Each run below is a few steps of one of 3 hidden systems, one row a step.
releg, path 1 (9 x 48):
[[ -5   0 -14  18 -10  -4  39  36  29   1  -6  -7   6 -37  -7   7   6  -2
   28   8 -40  26 -10  -8  -6  69 -34 -11  17 -71  -5  17   5   8  32 -16
  -10 -26   4 -43   0  34  -5  22  -6 -21 -29  -2]
 [ -1   2 -21  51 -24  18  10   8  23  -9 -33  18  14  -3   5   8  -6  -9
   49 -11 -26   8  16  -6  26  52 -36 -31  14 -49   7  16   9   0   4   1
   29 -11  -8 -44  -7  22 -13 -19  12 -18 -19 -16]
 [  4   3 -17  51 -20  24 -19 -25   4  -8 -35  25  16  32  16  -1 -21 -11
   38 -19   1 -15  26   7  37   0 -12 -19  16   3  14   5   1  -4 -25   6
   43  11 -15 -10 -15  -3  -8 -45  24  -2  -6 -16]
 [  2   6  -3  13  -1  16 -31 -36 -20  -4 -18  20   3  40  18  -4 -17  -6
    0 -19  26 -29  16  15  22 -40  12  -2   2  52  12  -9   3  -8 -30   5
   26  16 -11  21  -7 -23   1 -39  20  12  18  -7]
 [  0   3  16 -24  15  -6 -16 -25 -26   6   8   3  -6  21   3  -8  -6  -2
  -32  -9  33 -20  -5  17   0 -52  28  20  -5  62   0 -13  -5  -9 -13  -7
   -4  16  -4  36   2 -22  10 -10   6  16  22   5]
 [ -5  -5  18 -46  25 -17   9  -2 -15  10  28 -14 -12 -13 -11  -7   9   4
  -46   8  13  -1 -20  11 -24 -26  17  25 -10  33 -11  -6   0  -6   7 -13
  -31  -7   4  26   9 -13  10  27 -11  14  16  10]
 [ -2  -7  11 -33  13 -19  25  21   8   7  25 -15 -12 -33 -18  -1  18   2
  -25  21 -12  19 -19   3 -26  18   0  13  -7 -14  -8   2   8   5  26 -14
  -30 -14   5  -9  10   7   4  43 -21  -2   2   6]
 [  3  -4   0   6   2 -11  23  27  19   3  -1  -8  -5 -32 -12   0   9   2
    3  16 -22  23  -5   2  -3  46 -14  -3   7 -47  -3  12   5   2  27  -8
  -15 -19   1 -28  -1  21  -3  33  -9 -11 -17   1]
 [  4   0 -14  33 -12  14   8  19  16  -5 -22   4  -1 -12   1   2   5  -5
   31   1 -18  10   5   2  23  46 -26 -11  11 -46   6  11   5   7   6   4
   14  -7  -5 -37 -10  13  -8   4   9 -12 -13  -6]]
Zavu, path 2 (9 x 48):
[[ 10   0   5 -29  42   8 -47  -2 -15  -6   6  -1 -17   1  -3 -11  13 -15
  -26  27  48  -8  -3  25  41 -37  15  41 -16  23   1 -25 -18  15 -18  27
    8  39   8  32  -9 -31  -1  25  15  19  31  28]
 [  8   5   6 -15  39   6 -11  21 -14 -25  -4 -14   6  -6  -4  -7  38 -31
    2  16  27   2 -13   2  31  -4   1  39  -4 -28  -2 -18 -39  37   8  16
    5  52  42  20  -3  -3  -2  19  18 -13  11  27]
 [ -3   8   2   2  15   2  28  32   2 -16  -3 -14  10 -16  -7   4  37 -22
   23  -2  -9  11 -22 -13   9  37 -20   9  11 -52  -7  -2 -29  35  26 -17
    0  25  42  -7   7  24   0   6   6 -32 -11   7]
 [ -5  -3  -3  16 -15  -4  51  21   8  -2  -7  -5  14 -16  -2   7  10  -4
   24 -14 -34  13 -11 -11 -11  50 -22 -18  22 -44   0  21   1   6  27 -30
   -8 -17   9 -28   5  30   0  -9   1 -25 -24 -17]
 [ -3  -8  -4  23 -28  -1  26  -5  18  16   4   6   9  -6  -2   9 -17  16
   13 -11 -36   8  13  -7 -23  24 -13 -35  13  -2  -4  20  26 -26   9 -18
    0 -40 -23 -22   5  19   0 -15 -16  -4 -15 -24]
 [ -1 -11  -5   8 -21   1  -3 -23  12  20   3  18  -6   6   3   1 -31  16
   -7  -5 -10  -3  24  11 -13  -6   3 -26  -1  29   5  16  31 -31 -10  -1
    7 -35 -37 -13   0  -6  -1 -10 -11  18   3 -16]
 [  3  -5  -5  -1   0   9 -25 -24  -1   9   6  11 -10  14   3  -4 -23   9
  -21   4  20 -13  19  18   5 -33  12   5  -7  46   3  -8  19 -22 -23  14
    8  -8 -26   8  -5 -21   0  -4   1  27  17  -2]
 [  3   3   3 -15  21   5 -24  -9 -15  -4  -1   6  -9  11   0  -7   2  -7
  -16   8  35 -12  -3  20  21 -30  16  25  -7  30   7 -18  -4   8 -16   8
    7  23  -1  22  -4 -20   2   7  14  14  19  11]
 [  3   7   7 -17  26   5  -6   9 -13  -9   0  -8  -1   0  -4  -6  22 -15
   -5   5  22  -3 -12   5  16 -14   4  28  -5   0  -4 -17 -22  23   1   3
    1  27  26  19  -1  -9   1   9  13  -2  15  14]]
ges, path 3:
[[ -9   5   7  11 -17   0  43   0  -8   3  -5   3  13   9   5   9   2  -3
   11 -31 -22 -11 -15 -15 -20   7  -6 -21  13  13   0  19  -3   2  10 -38
    3  -5   9  -2  13  14   8 -37   5 -20 -13 -20]
 [ -5   3   8  -3  -3  -2  43  14  -4  -3   3  -9  10 -11  -6   5  22  -8
    9 -12 -20   5 -20  -9  -8  28 -10  -2  14 -21   0  11  -7  16  21 -34
   -8  -1  20  -5  12  18   4  -5  -4 -23 -15  -7]
 [  2  -1   4 -15  14  -5  18  24   4  -3   6 -13  -6 -23 -11  -3  21 -11
   -3  14  -8  19  -9   0   2  27  -9  12   1 -36  -2   0  -7  15  19  -8
  -12   7  13  -7   5  11   0  23   0 -10  -6   9]
 [  9  -4  -1 -15  17  -3 -13  17   6   0   3  -4 -12 -23 -13  -9   6  -3
  -11  21   6  15   1  15  16  15   0  21  -1 -19   0  -7  -3   6   5  14
   -9   4   0  -5  -6   0  -1  36   2   6   2  12]
 [  6  -2  -6  -5  13   3 -27  -4   7   4  -5   4 -14  -6  -5  -5 -12   1
  -13  20  17   1  14  20  25  -3   3  13 -10   7   6  -7   9 -10  -7  21
    4  -2 -16  -4 -14 -15  -7  21   6  16   9  11]
 [  4  -3  -4   8   2  11 -22 -18   0   5  -6  11  -5   9   5   3 -16   2
   -2   0  11  -9  15  16  15 -16   4   2  -2  22   5  -5  14 -15 -14  14
   14  -5 -21   1  -6 -17  -4  -1   8  16   7  -2]
 [ -6   1  -1   9  -7  11   0 -16  -5   3 -10  10   4  16   9   5 -12  -1
    4 -17   5 -13   8   5   1 -17  -1 -11   3  24   7   1   8 -13  -8  -4
   12  -1 -13   2   1  -5  -1 -26   2   2   6 -13]
 [ -5   3   1   9  -8   3  20  -6  -9   1  -2   7  11   9   7   3   3  -4
    9 -22  -9  -8 -12   0  -7   1   0 -13  10  14   3   8   1   2   1 -26
    7   3   3   0   7   2   7 -24   5 -12  -1 -14]
 [ -5   1   7  -3   0  -2  29   6  -5  -2   0  -3   6  -6   0   2  11  -5
    3 -12 -12   2 -18  -5  -9  11  -5  -6  13  -7   1  10  -6  10  11 -26
   -5   2  16   0  11  14   6 -10   4 -13  -4 -12]]

Which system made each run below?
path 4, 3 rows:
[[ 13   5   7 -25  40  12 -47  -2 -18 -14  -2   2 -15   9   0 -14  17 -19
  -18  21  51 -12   2  23  43 -38  15  41 -15  20   5 -28 -23  21 -19  24
   10  46  13  32 -10 -31  -1  20  23  13  30  27]
 [  3   5  17 -29  15  -5 -28 -27 -24   8  14   7 -10  21   2 -12  -6   2
  -43  -1  38 -21   3  19   0 -53  33  22  -9  71   3 -17   2 -16 -21   2
   -4   8 -10  38   1 -30   8  -3   5  27  26   5]
 [ -8  -6  12 -18 -15 -11  11 -28  -9  25  25   6  -4  10   1   2 -23  16
  -35 -14  -3 -13   0   4 -38 -38  23 -17  -5  65  -4   2  22 -31 -10 -21
  -11 -29 -26  20  11  -9  15 -15 -21  20  12 -17]]
 | ges
path 5 (3 x 48):
[[ -3  -6  -3   5 -19  -3   5 -19   9  22   8   8  -7  -1   0   1 -26  17
  -10   1 -11   1  14   5 -13   0   3 -23   0  22  -1   9  28 -24  -6  -5
    4 -30 -32 -10  -1  -2   2  -7 -18  12   2 -15]
 [ -3  -5  -8  25 -20   4  17  -5  12   7  -9   9   4   0   4   7 -12  -1
   11 -10 -20   0   9  -5  -6  14 -13 -24  12  -4   4  15  16 -15  -3  -7
    8 -22 -18 -19  -4   9   0 -19  -6  -4 -12 -17]
 [ -1  -1  -5  21 -12  10  17   5   2  -5 -15   5   8   0   0   4   6 -12
   23 -14 -10   2   0  -3  10  28 -17 -13  14 -24   6  13  -3   5   8 -15
   15  -1   7 -19  -2  14  -1 -17  10 -17 -11 -10]]
 | ges
path 6, 3 rows:
[[ -1  -8   0 -12  -3 -13  25  15  20   9  14  -7  -9 -31 -18  -1   0   6
  -11  13 -20  21  -2  -1 -18  35  -7  -4   2 -24  -7   9  14  -7  22 -12
  -19 -28  -8 -23   3  12  -1  30 -17  -2 -11  -3]
 [  5  -3 -10  14  -8   3   4  15  24   3  -7  -2  -8 -22  -7   1  -4   2
   15  13 -20  18  11   3  11  41 -19 -11   4 -41   4  10  12  -7  10   7
    4 -13 -14 -32 -10  16  -6  20  -3  -6 -13  -2]
 [  6   1 -15  30  -3  14 -14   3  14  -7 -25  12  -1   4   4   0  -3  -9
   29   3  -3   0  13  12  32  29 -17  -7  11 -28  10   2   4  -2  -5  12
   23   5  -6 -22 -15   4 -12  -5  16  -9  -5  -6]]
 | releg
path 7, 3 rows:
[[-12   5   9  -5  -8  -3  36  -6 -17   3   5   2  15   9   6   4   4  -3
   -3 -30 -10 -12 -19  -9 -23  -7   4 -10   7  23   1   9  -7   4   7 -42
   -2  -1  14   8  16   6  14 -33   4 -10  -4 -14]
 [-11  -1  10 -12  -1 -11  45  10  -5   6  14 -10   3 -13  -6   8  18  -1
  -11 -11 -16   8 -26  -6 -25  16  -3  -2   6  -5   0  13  -2   9  20 -32
  -17 -10  16   0  12  14  14   3  -8 -13  -8  -9]
 [  1  -5   8 -13   7 -11  24  20   7   3  14 -10  -7 -28 -13  -6  13  -1
  -10  14 -11  17  -9   3 -12  27  -5   4   0 -25  -7   8   3   5  22 -13
  -18 -12   7  -9   5  14   3  26 -10  -7  -6   6]]
 | ges
